One turn or mirror swaps these rows in pairs. Which row does each one swap with?
k_585: [-10  15 -23  12 -25 -33   9  22  37 -43  19  18  -2 -29  -6   0   3]
k_641: [-36  24 -21 -26 -16 -10 -43  22   8 -15 -42   8   3 -22  13 -26  10]
k_258: [ 34  12 -24  -8  58  14 -16  -6  14  15  11  39  -1   4 -16  -6 -26]
k_510: [ 43  -2  39   0  -3  -7 -34  15   1   5  -3  41  16 -20  30   2  -2]
k_912: [  7 -20  16 -35  55 -10  -6 -28 -25  19   5  -1  20 -18  21 -22  18]
k_766: [-31  24 -15  -3  -1  14 -24 -16  -2 -56  31  20  -3 -20 -22   0  21]
k_991: [ -8 -19   0 -17  22  23  43  19   5  30   0  -9 -13   4  37 -11 -10]
k_685: [ -7  12 -31   4 -32 -26  16  14  23 -44  24  24 -10 -17 -18 -14  -1]
k_25: [-13  23  18   1 -17 -42 -33   8 -23  25  16  15 -29  11  34   4   5]
k_598: [ 31  23 -26  22  -9 -13 -53 -26   6  39  11  11 -13 -16  10  15  -3]
k_330: [-29   2  26  -4  26  -3  31  35 -35  11 -14 -15  12   3  -3  -8 -15]
k_818: [ 26 -34   7 -39  16  -5 -35  -3  11  15 -18 -12  -8  18 -11  -5 -40]
k_159: [ 38 -27   8  -9  37 -13 -10 -42 -34   6   4 -21  10 -11 -24  -7  27]
k_789: [  8  -7   3   2 -14   5  -2 -26 -42 -17   4 -22   0  11 -52  25  28]
k_35: [-33  21 -17 -35  -3 -16 -38 -34 -13  20 -43  12  -9   1 -26   7  16]
k_77: [-11  10  14   5 -35  12 -15 -20  38  -6 -38  18  21 -20 -35  24   5]
k_847: [-18  10   5  27 -12  -2 -17   3  -8  47 -26 -47   3  -7  -7  22 -23]
k_461: [ 16  13 -30  15 -18  -2 -54 -42  19  30   6   9 -22  -4  16  31  -5]
k_553: [-20   3 -12 -28 -15 -21 -43  39   4  -6 -49   7 -13 -28  17 -25  -5]
k_99: [-25 -22  -1 -20 -48  -1  17 -17  18 -10  11  17 -41 -34  22  17  -4]
k_787: [-41   4  18  14 -17 -36  26 -26   4   8  13 -37   3 -26 -21   0  14]
k_811: [ -5 -17 -16 -18 -17   5 -21 -14 -54  -1 -22   4  16 -26  47   2  35]
k_15: [ 23  15   2   7  39 -11 -46  29 -13  15  26  21 -16 -22 -40  -4 -14]
k_451: [ 27   1  52 -42   0   0   5  26   6 -10 -25  13  11   1  15 -16   5]
k_654: [  6 -10 -20   3  -3   0  22 -55 -44  12  11   0  13  -6 -20  29  27]
k_829: [ 12  20 -15   4   2 -31 -13 -32  31 -44   6 -27 -12 -19  -5  51  26]
k_511: [ 37  14 -28  -9  61   5 -25  -5  20   6  -4  31   7 -15  -4   2 -16]
k_894: [ 27 -26 -29  -9 -23 -14  38 -41  -5  -5 -22 -29  -8  -7 -21  -2   6]
k_105: [  7  10 -22   7  10  37  15  40  11  22  -8  -4  -9  -7 -46   8  -7]
k_890: [-12 -17 -35  18  17 -36   2  14   5  31 -16  27 -41 -14 -29  20 -10]
k_550: [ 27  11  22  -4 -35  14  13 -39  35  16  -2  11   5 -13 -27  32  19]
k_288: [  5   7   4 -27  62 -15 -15  39  17   5 -11   8 -15 -37  15  21  15]
k_205: [  8   4  28 -36  35  26 -44  18  18   1  10  15 -11 -43   2   3 -34]
k_745: [-58   1  32   9  12   7  32   4  12   1  13 -15  -2 -27   1 -10  21]
k_505: [-18   5  34  -6  27  26  10  33 -43  19   4   8 -23 -11   7   6   6]
k_459: [-21 -20  25  30   8  31 -25 -40  -5   2   4 -30  20   4  21   6   4]
k_281: [  4  -7   1 -14 -39  -5 -36 -10  22 -35  35  -2  -2 -42 -27  25   5]
k_752: [-15 -12 -33  -3  27 -16 -16 -20 -11 -46 -13  21 -15  27  27   9  -8]
k_992: [ 35  11 -23   2  -6  29  10  -6 -36 -50  15   6 -18  -7  11   1   8]
k_955: [ -9 -44  21  12 -12 -12  -9   5 -34  19 -30 -12  -1 -55 -16 -12  26]

k_461 is swapped with k_553
k_654 is swapped with k_330
k_894 is swapped with k_991
k_505 is swapped with k_789
k_787 is swapped with k_912

